In the data rows, zero lies at 4.5, halfway between 4 and 5.
Some points:
[1 5 5 3 6 5 4 3 2 8 7 7 3 3 5 6 3 4 5 4 1 4 4 3 7 5 5 3 3 6 5 3 6 3 4 4 5 4 5 5 3 6 8 6 5 4 4 5]
[2 1 7 5 5 6 2 6 4 3 5 1 5 3 1 3 4 2 6 5 4 3 3 5 4 5 4 4 3 2 1 5 5 3 6 4 4 5 8 6 3 5 3 3 4 4 5 3]
[5 2 3 6 4 2 4 6 5 1 5 3 6 2 8 4 2 3 5 2 6 3 5 7 6 9 4 4 5 4 2 4 4 2 2 4 5 5 4 7 5 6 3 4 4 4 5 4]
[3 6 4 4 6 7 4 5 6 4 3 7 3 4 6 7 5 1 6 7 6 9 1 5 3 4 4 5 6 4 3 2 6 4 4 5 4 4 6 5 9 6 3 3 5 4 6 5]
[7 3 4 4 3 3 0 4 4 4 2 4 4 7 3 5 4 7 0 1 2 8 5 4 4 5 5 5 7 5 2 4 5 5 3 5 6 2 6 3 2 3 4 5 4 4 5 5]
[5 3 4 7 5 7 4 3 7 3 4 4 4 4 6 5 1 2 7 8 7 3 6 7 6 5 4 8 5 6 5 4 4 6 5 6 9 5 5 3 4 5 7 4 6 0 5 7]
[6 4 3 8 4 2 5 2 4 5 4 7 0 7 6 3 3 7 6 7 4 2 6 3 4 3 2 3 2 5 2 5 5 6 4 2 7 7 3 5 6 4 4 7 5 8 5 1]
[3 6 4 4 0 5 4 3 2 3 7 3 6 4 4 4 4 6 4 4 6 4 4 6 2 2 3 5 6 4 7 3 6 5 5 3 5 4 4 4 5 6 7 7 3 7 1 4]
[2 5 7 5 3 4 8 3 4 8 5 2 7 7 3 4 2 4 5 2 7 6 5 5 4 3 4 2 4 4 3 6 3 7 4 5 6 1 3 3 6 3 5 4 4 7 2 3]
[1 5 4 3 5 2 5 5 4 2 4 3 7 6 6 5 7 7 7 5 4 4 8 2 4 3 6 5 6 4 5 5 5 8 3 1 3 2 4 5 5 6 6 4 4 2 2 5]
[4 6 2 2 4 5 4 4 3 4 3 6 5 7 6 2 4 4 2 5 4 3 3 3 8 4 4 4 2 2 5 5 5 3 4 6 2 2 5 3 4 4 6 5 6 3 7 3]
[9 5 5 5 7 6 4 7 6 4 6 5 5 4 5 4 4 2 6 5 4 5 6 2 6 4 6 1 6 6 6 3 6 3 6 7 3 4 4 4 8 7 4 6 5 4 4 0]
[4 4 5 2 0 2 1 2 3 7 5 6 6 3 4 5 6 4 7 5 9 4 7 5 6 2 5 3 5 4 4 4 2 5 7 5 2 6 3 5 4 3 5 5 4 6 7 6]
[4 5 3 7 5 6 3 5 4 5 4 5 5 3 5 8 5 5 4 2 3 5 3 2 5 2 6 4 4 6 4 9 4 2 5 5 4 6 4 3 5 5 6 2 3 5 6 2]
[4 5 6 6 4 4 2 2 1 5 3 6 5 5 2 6 6 5 4 5 8 3 5 7 6 5 7 3 6 4 7 5 3 6 5 3 4 1 6 7 4 2 7 5 4 7 2 5]
[3 7 5 4 3 5 7 4 5 2 5 3 6 4 7 5 3 6 8 2 0 4 6 5 4 3 6 1 6 3 6 4 5 8 4 4 4 3 6 5 3 5 5 5 8 6 4 6]
[4 5 5 4 9 4 4 7 6 4 5 4 4 5 6 6 3 4 4 5 7 5 3 4 5 6 7 5 5 2 4 3 8 2 8 6 5 5 1 2 8 5 4 3 7 4 4 6]
[9 6 7 1 4 4 4 7 5 5 5 6 5 6 3 6 7 5 3 2 5 4 6 6 6 3 1 7 3 6 3 4 2 5 7 1 4 3 5 6 5 1 8 5 3 5 7 7]
[5 7 5 4 1 1 6 3 4 5 3 1 2 7 5 6 4 4 5 6 0 4 4 6 2 8 4 6 3 4 6 5 4 2 5 4 4 4 3 5 4 5 4 4 4 3 5 0]
[9 5 1 5 5 6 7 8 7 5 4 5 6 5 1 4 6 6 4 6 8 7 4 7 0 6 4 4 1 5 2 6 4 3 5 2 5 5 5 4 0 5 6 6 7 2 4 7]
[2 6 3 4 7 5 4 5 5 6 3 6 7 5 4 3 7 1 2 5 2 3 7 5 4 7 3 6 6 5 5 5 5 3 3 4 6 9 4 4 5 5 4 3 5 9 5 4]
[5 7 5 6 3 2 8 2 5 5 4 6 2 8 5 7 5 7 9 5 6 2 4 2 4 2 2 5 6 0 5 4 3 1 3 7 4 7 7 5 3 4 3 7 4 7 4 4]
[1 7 6 5 4 4 2 5 6 6 3 6 3 5 4 2 7 6 3 3 5 3 4 4 6 2 6 3 3 6 6 3 3 4 3 6 4 6 4 2 3 3 4 4 1 3 5 4]
[5 2 2 6 6 5 5 4 5 4 5 5 6 2 2 5 3 3 6 5 5 3 2 5 5 6 4 7 5 6 6 2 9 6 3 3 8 3 1 6 1 3 2 6 4 4 8 4]
[4 3 5 1 2 4 4 6 4 4 4 2 2 4 4 5 6 4 6 5 5 5 3 5 5 5 5 3 7 5 6 6 1 6 1 4 3 5 4 2 5 0 7 5 6 6 1 6]
[9 6 5 4 5 6 6 9 4 7 6 4 7 3 2 4 6 9 4 7 4 6 6 7 5 5 8 9 0 3 2 5 4 4 2 6 6 5 5 6 3 5 5 5 4 5 6 7]
[6 4 3 6 4 4 6 8 2 6 3 7 5 4 6 5 7 5 4 4 4 3 2 2 3 4 3 2 4 5 6 5 4 6 6 5 8 6 4 5 6 5 2 1 6 2 5 5]
[5 4 5 5 6 1 5 2 4 4 4 4 3 4 4 2 8 3 6 2 3 6 4 4 6 4 4 6 3 6 4 4 4 6 5 6 2 4 5 2 2 5 5 1 3 7 1 6]
[3 5 3 2 4 5 6 5 7 4 7 6 2 4 3 6 6 3 1 3 1 4 6 4 7 4 7 5 4 4 3 5 5 7 6 5 3 5 6 5 5 5 2 5 5 3 1 3]
[3 2 8 4 6 5 6 5 6 3 5 4 2 3 8 3 3 4 2 3 6 9 6 5 2 4 6 6 4 6 7 4 6 6 4 5 2 6 7 7 2 4 3 4 8 4 6 0]
[5 3 5 6 4 6 6 5 6 5 4 2 5 4 5 2 4 5 5 7 7 6 3 4 6 9 5 5 9 7 3 7 6 4 6 5 4 5 7 5 5 5 3 6 2 3 7 8]
[5 3 5 7 7 6 4 1 2 4 4 6 5 3 4 2 4 2 4 3 3 5 5 5 2 5 4 6 4 2 5 6 4 4 5 4 4 8 3 5 8 4 2 6 4 2 5 7]
[6 2 3 3 7 6 3 3 7 4 6 3 5 4 4 5 3 7 2 7 4 3 4 4 1 6 3 5 5 5 6 5 2 4 4 6 5 1 4 5 4 7 2 2 3 6 7 8]
There is one direction along which these points spread out most. Take the direction at right angles to it along which they spread out most. Go by this last direction. Where along it does each point below lie, from 0 to 99? The average is 50, and the first point in the table lies past the average. One standard deviation of the points above along it is 16.
[4 4 5 2 0 2 1 2 3 7 5 6 6 3 4 5 6 4 7 5 9 4 7 5 6 2 5 3 5 4 4 4 2 5 7 5 2 6 3 5 4 3 5 5 4 6 7 6] 37
[3 6 4 4 0 5 4 3 2 3 7 3 6 4 4 4 4 6 4 4 6 4 4 6 2 2 3 5 6 4 7 3 6 5 5 3 5 4 4 4 5 6 7 7 3 7 1 4] 47
[2 6 3 4 7 5 4 5 5 6 3 6 7 5 4 3 7 1 2 5 2 3 7 5 4 7 3 6 6 5 5 5 5 3 3 4 6 9 4 4 5 5 4 3 5 9 5 4] 59
[4 5 5 4 9 4 4 7 6 4 5 4 4 5 6 6 3 4 4 5 7 5 3 4 5 6 7 5 5 2 4 3 8 2 8 6 5 5 1 2 8 5 4 3 7 4 4 6] 67
[3 6 4 4 6 7 4 5 6 4 3 7 3 4 6 7 5 1 6 7 6 9 1 5 3 4 4 5 6 4 3 2 6 4 4 5 4 4 6 5 9 6 3 3 5 4 6 5] 69
[6 2 3 3 7 6 3 3 7 4 6 3 5 4 4 5 3 7 2 7 4 3 4 4 1 6 3 5 5 5 6 5 2 4 4 6 5 1 4 5 4 7 2 2 3 6 7 8] 40
[6 4 3 6 4 4 6 8 2 6 3 7 5 4 6 5 7 5 4 4 4 3 2 2 3 4 3 2 4 5 6 5 4 6 6 5 8 6 4 5 6 5 2 1 6 2 5 5] 57
[1 7 6 5 4 4 2 5 6 6 3 6 3 5 4 2 7 6 3 3 5 3 4 4 6 2 6 3 3 6 6 3 3 4 3 6 4 6 4 2 3 3 4 4 1 3 5 4] 52
